In the data rows, 128 means zero.
Here are some points, one per row:
[162 158 157 187 115 199  72  93  98 146 129 114 118  73 184 123  94 150 120 154 147 129 202  91 105 140 132 153 127 132  68 116 121  72 141 153 158 151 159 150 121 112 151  72 162 118 113 113]
[146 118 127  97 115  84 111 123 169 173 146 169 145 190  99 156 121 139 106 179 171 120 180 213 109 174 119 128 110 141 123 176 124 135  71 211 123 122 107 121 134 170 120 202  88  70  52  99]
[100 165 147 140  79 134  98  91 146 169 142 116  93  35 119  91 151 122 128 148 138 153 131 119 103 152 133 104  98 137 124 141 118  97 185 147 134 123 104 134 106 137 106  78 161  81 153 121]
[224 124  91 133 109 142  92 123  92 125 109 103  86 214 146  85 128 184 148  97 150  95 135 164 162 103  43 121 148 137 174  94  96 157 132 105 139 111 184 154  88 133  81 136 104 116 175 113]
[201 121 121 133 119 126 107 104 128 173  80 123 148 143  69 167 126 131 150 166 211 142 159  98  85 160 120 134 171 169 114 203 147  91  64 163  76 132 160 112 100 157 123 208 114 165  95 137]
[ 94 117 122 119 137 109 222 130 114 169 103 160 152 213 171 121 173 112 114 148 159  93  96 157 105  53 223 153  87 146 136 120 242 159 115  90 179  91 147 149  93 108 150  89 138 219 141 143]
[ 99 136 127 125 105  75  76 121 130 118 113  97 132 131 102 105  96  74 183 175 117 151 115 133 125 138 126  68 140 130 109 154 154 127  80 157 102 166 102 109 156 121 240 155 127 119  53 127]
[159 100 113 108 177 135 121 203 134 123 117 187  87  66 182 118 158 111 162  84 154 118 124 122 179 199  77 144 109 113 117 156  97 167 131 114 128 111 139 135 151 125 244 153 103  94 176 163]
[124 162  50 166 107  78 182 134 104 122 103 145  60 109  67 113 135 134 100 152 113 138 156 148  83  78 155 150 107 189 102 133 140 132 136 127 147  73 162  61 183 104 177 152  73 174 162 142]
[151  92 118 135 120 144 191 131 137  45 160 101 135 142 170 136 122 115  95  77 102 123 122 192  85 134 102 138 147  95 150 126 147 100 104 104 103 111 106 156  87  97 136 141 123 129 180 108]
[ 91 129  87 149 203 124 130 182 172 105 165 148 135  71 115 196 126  99 161 119  74 166 126 132 190 123  70 179 146  90 150 120  70 124  80 101 135 117 132 171  77 136 151 104 175 155 173 178]
[128 113 115  72 120 123 134 181 168 125 172  93 148  90 187 158  97 111 115 139 109 151 118  96 139 123 141 113 113 128 114  99 181  79 178 177 137 166 108 118 182 122  42  90 161 170 151 146]
[125 131 128 152 184 144 144 120 114  90 113 102 161  67 159 108 140 120 204 112  83  96 145 105 107  61  98 135 150  98 105 116  98 187 111 107 133 135 105 175 130 126  74 143  69 119 152 129]
[ 96  76  71 103 146 153  97 123 105  96 122 112 144  27  98 141 112 110 169  95 148  98 107 162 145 172  95 147 130  96 147 132  84 130 117  92 148  96 128 140 191 143 179  86 110 116 157 129]
[197 180 202  95 112 162 112 104 171 102 153  91 129 166  78 150 107 162 165 168 154 141 122 137 116 139 146  92 153 178 127 208 123 245  86 140 146 130 187  80 125 150 159 121 141  91  78 127]
[151 137  98 101 145 139 200 124 123  72 110 120 162 143 158 149 156 104  97  93 113 121  70 153 114 142 171  92 133  37 143  99  84 135 134  79 177 164 156 180 110 107 105 161 127 159 131 132]
[ 93 142 191 137  84 164  82 141 139 149 122 154 115  81 117  84 120 128  95 123 104  89 126 165 119 124 126 108 132 111  97  99 138 114 142 162 104 118 156 116 118 114  17  87 136 134 121 142]
[152 164 166 155  97 149 134 134 184 141 105 100 174 164  87 109  88 111 198 155 237 133 102  99 132 185 114 113 119 135 116  94 120 109 113 167  93 129 123  87 167 163 255 122  88 145  63 140]
[118 154 108 153 119 201  98 131 114 174 128 103 105 160 139  85 104 132 121 148  93 112 155 104  90 131 107  97 114 148 115 121 108  46 191 109 134 105 118  94 142 109  84 140 169  76 107 161]
[143 121  77 160 186  39 220 141 100 180 149 131 100 121 111 101 135 139  75 147 103 138 125 177 179  44 214 136 122 146  74 155 175 121 125 100 150 121 141 125 137 153 142 120 145 176 115 168]
[102 134 155 124  77 167  90 115 132 123 141 156 138 183 133  95 180 207  74 143  84 165 159 101 134 139 146 107 154  91 116 122 203 143 201 100 133 179  84 160 150  92 129  92 119 138 130  85]
[146 156 130 122 131 191  56  99  89 135 180 116  80 150 105 136 128 184  65 131 159 170 157  90 129 140 139 155 153 128 132  72 167 146 173 138  97 127 103 115 123 127  66 109 158 103 114 134]
[141  78 137 105 185 101 134 143 111 107 164 152 104  72 138 146 144 128 139 119 118 103 108 128 131 147  76 126 178 100 180 145  63 105 139 113 164 139  89 121 105 115 157 127 116 135 167 153]
[ 62 102 194 134 134 119 175 102 143 100 118  86 130 243 128 177 184  70 156 148 143 136 105 135 162 106 198 106 131 158 112 146 161 116 100 168 135 145 105 141 134 152 131 164 140 188  84  92]
[126 163 158  66 111 120 112  93 148 149 129 120 178 219 121 121 124 149 109 125 131 156 181 126 162 130 140  73 161 190 123 155 106  83  56 161  73 121 172  97 119 171 170 160  95 132  77 140]
[ 93 113 146 109 154 129  73 139 179 167 171 183 150 122 115 122 111 129  81 128 121 175  90  88 117 128  82 150  45 130 108 129 105  94 158 151 118 135 104 117 163 105  97 128 191 145 157 115]
[107 100 148 137 179  80 161 131  98  71  99 101 173 165 158 117 168 112 136 124  94 110 156 132  91 160 123 124 109  93 219  74 106 165 127  69 161 147 120 110  89 131  69 127 118 139 156 101]
[ 95 145 104 138 145 155 152 125 184 104 196 197 156  77 162 118 100  94 108 129 132 111 123 121 210 116 133 167  93 144 117 148 144  74 172 162 125 149  76 101 138 108  28 144 197 119 158 118]
[145 154  76 177 138 101 133 161  80 211 114 155  90 109  67 141 118 123 138  68 136 104 113 113 110 101 181 125 118 161 117 114 168 125 125 109 124  58 159  88 133 145 175  85  76 136 100  92]
[113  71 188 129  77  79 184 116 125 116 103  70 177 237 110 146 154 102 136 110 102 139 101 105 142 137 195 120 121 154 140 185 151 143  74 169 127 139 106 147 146  94  91 114 140 103  47 147]
[ 90 130 120 131  96 134 120 129  90  79  70 105 130 123 153 161 146 152  91 117 114 110  71 126 125  94  90 156 142  96 136 114 116 160 130  51 169 137 146 122  83 132  85 132  62  78 127 106]
[215 107 155 104 121 165 127 103  83 118  80 126 104  50 116 111 132 150 156 131  80 129 103 114  90 115  79 152 158 169 154  48  80 171 147  73  96 104 134 151 105 172 115 129  99 102 132 106]
[ 72 160 123 142  87 100  93  89 150 155  88 141  89 111 162 129  98 136 124 102 115 143 169 105 106 110 149 110  80 103 154 111 129 141 190 132  99 170  87 158 136  84  64  95 170 108 121 130]
[ 89  97 102 115 141  87 115 176 101 121 160 176 126  85 128 138  76 129 133  98 142  95 101  99 170 152 109 175 150  77 139 128  83 159 121 150  82 129 142 156 132 138 209 185 158 100 235 113]
These points spread out most along one direction. Take the direction at right angles to it along which they spread out most. Go by this last direction. How far along it is each point below, from 0 to 99? 50 is the average, and the first point above lies past it. One standard deviation of the points above along it is 16.
[ 94 117 122 119 137 109 222 130 114 169 103 160 152 213 171 121 173 112 114 148 159  93  96 157 105  53 223 153  87 146 136 120 242 159 115  90 179  91 147 149  93 108 150  89 138 219 141 143] ~ 58
[152 164 166 155  97 149 134 134 184 141 105 100 174 164  87 109  88 111 198 155 237 133 102  99 132 185 114 113 119 135 116  94 120 109 113 167  93 129 123  87 167 163 255 122  88 145  63 140] ~ 32
[197 180 202  95 112 162 112 104 171 102 153  91 129 166  78 150 107 162 165 168 154 141 122 137 116 139 146  92 153 178 127 208 123 245  86 140 146 130 187  80 125 150 159 121 141  91  78 127] ~ 39
[ 93 113 146 109 154 129  73 139 179 167 171 183 150 122 115 122 111 129  81 128 121 175  90  88 117 128  82 150  45 130 108 129 105  94 158 151 118 135 104 117 163 105  97 128 191 145 157 115] ~ 67
[107 100 148 137 179  80 161 131  98  71  99 101 173 165 158 117 168 112 136 124  94 110 156 132  91 160 123 124 109  93 219  74 106 165 127  69 161 147 120 110  89 131  69 127 118 139 156 101] ~ 48
[113  71 188 129  77  79 184 116 125 116 103  70 177 237 110 146 154 102 136 110 102 139 101 105 142 137 195 120 121 154 140 185 151 143  74 169 127 139 106 147 146  94  91 114 140 103  47 147] ~ 58
[201 121 121 133 119 126 107 104 128 173  80 123 148 143  69 167 126 131 150 166 211 142 159  98  85 160 120 134 171 169 114 203 147  91  64 163  76 132 160 112 100 157 123 208 114 165  95 137] ~ 38
[145 154  76 177 138 101 133 161  80 211 114 155  90 109  67 141 118 123 138  68 136 104 113 113 110 101 181 125 118 161 117 114 168 125 125 109 124  58 159  88 133 145 175  85  76 136 100  92] ~ 41
[ 72 160 123 142  87 100  93  89 150 155  88 141  89 111 162 129  98 136 124 102 115 143 169 105 106 110 149 110  80 103 154 111 129 141 190 132  99 170  87 158 136  84  64  95 170 108 121 130] ~ 76
